Rotation paths and how fast each direction turns (deg/step):
Each turn is a multiple of 5 degrees from 10 to 175, or 0.
Each row of a path follows its step; steps can be skipped.
Rotation 1:
step 5: -8 -16 10 -7 -6 9 6 -4 15 22 17 1 -15 -9 -11 4 -20 11 2 13 7 8 -3 -11 -19 -13 4 13 14 5 -1 20 -29 4 9 -7 8 8 4 -8 -9 23 -5 9 -8 0 28 4 -2 16 16 7
step 6: 2 -9 26 -8 -8 6 3 6 5 1 13 24 -2 -20 14 13 -2 1 4 21 8 -14 -9 -3 11 -6 1 -20 29 10 -17 0 11 -1 13 18 20 4 6 8 6 -2 8 6 1 4 7 11 -16 24 -3 -14
step 7: 2 -6 8 4 -22 0 6 6 -21 7 -11 12 15 9 -8 -7 -6 -6 -6 15 22 2 -7 4 15 24 -3 -8 0 -10 -22 28 10 -6 -1 0 5 21 -13 -13 17 8 16 15 -14 -12 -11 -9 -9 11 11 -4
step 8: 8 -3 5 17 -15 1 16 2 10 10 -23 10 -8 6 -3 -21 -14 13 16 17 9 0 -21 15 -6 -1 21 17 12 -10 19 7 -6 -3 3 -21 9 12 7 -17 12 -1 -5 -10 13 6 -2 -12 -4 17 18 -1
step 9: -2 -24 -10 10 -10 -8 -10 13 7 2 -17 6 -10 -16 1 -14 -11 -5 16 -12 -4 -11 -7 -9 -3 -14 -9 -17 29 5 -8 7 -1 -13 13 -6 -10 3 4 -13 21 -5 9 -6 31 6 -6 21 -5 10 -16 -11
step 13: -9 -17 20 -1 -1 26 4 10 -9 -1 -3 -3 -11 21 0 9 -22 -23 -8 -1 20 7 2 8 -2 -11 7 1 7 19 -12 10 -10 16 5 -25 9 15 -6 -9 10 -4 9 4 -22 -1 7 0 1 25 -4 9
step 14: -19 -4 9 2 -10 16 4 -9 9 13 7 -8 -3 7 -3 -14 -5 2 4 -6 31 -5 -30 15 -5 -5 8 -19 11 14 20 3 19 -11 11 6 17 6 12 13 10 4 7 15 3 13 -3 8 -14 18 15 -5
step 17: 4 -4 -11 -14 -5 0 -15 2 21 29 13 10 -18 2 -14 -2 -8 13 6 5 15 -1 -13 3 -12 6 1 15 27 8 -10 6 6 -10 39 2 -8 3 0 -11 1 7 7 6 7 -1 -13 19 11 3 1 -15
step 18: -4 -28 9 20 -8 -15 -11 20 -7 2 5 7 6 -17 -4 18 4 7 -13 14 12 -8 -8 -1 -7 0 -4 16 28 6 -16 9 -4 -11 -2 8 -3 6 17 -8 -4 28 -6 -5 -17 -11 0 9 -11 17 -4 13
step 21: 19 -16 20 15 -13 -6 3 7 6 -1 -15 1 -17 -13 -5 9 -7 -8 -6 -15 9 1 5 16 18 -5 24 14 9 8 -2 11 -10 -6 -2 -4 8 10 9 -3 28 -7 13 -7 6 14 8 9 -25 24 -8 3
-1 5 0 -2 -5 6 -4 -1 -2 0 1 0 -3 0 -3 6 3 -2 -4 4 8 3 -1 4 -2 1 -1 -8 -4 -5 -1 -2 -2 1 -2 -2 -4 1 -5 -4 3 3 -3 -6 4 2 2 -1 5 0 0 3 | 120
7 2 0 1 0 6 2 2 -1 2 1 8 -1 -2 -2 1 -1 -5 0 6 0 -2 2 0 -3 -4 -4 -2 -5 4 3 1 5 4 -4 0 2 6 6 2 0 3 3 6 -4 1 -2 -4 -2 2 -2 4 | 55
-5 7 0 3 0 -1 -6 5 1 1 3 7 -3 3 5 -5 3 0 0 1 -2 0 1 -3 -1 -3 4 -4 -2 -2 -3 0 1 1 6 2 3 1 4 7 4 5 0 -2 4 -2 -4 4 0 -3 -1 -4 | 130
0 1 -4 7 -1 4 -2 5 -1 -5 -3 -3 -5 0 -1 6 -2 0 2 -7 -4 1 3 -3 2 9 5 -3 0 3 4 -3 0 4 0 -2 -4 1 7 -3 3 -2 1 -1 -1 1 0 0 -3 -3 0 3 | 35
0 2 1 0 4 5 0 0 -2 0 -2 1 3 -2 -2 3 -1 5 3 -1 -3 0 -3 3 0 -5 -3 -4 3 3 0 -7 6 -3 6 6 -3 5 -6 -1 -1 -4 4 3 7 -2 -1 1 -1 -5 6 2 | 135
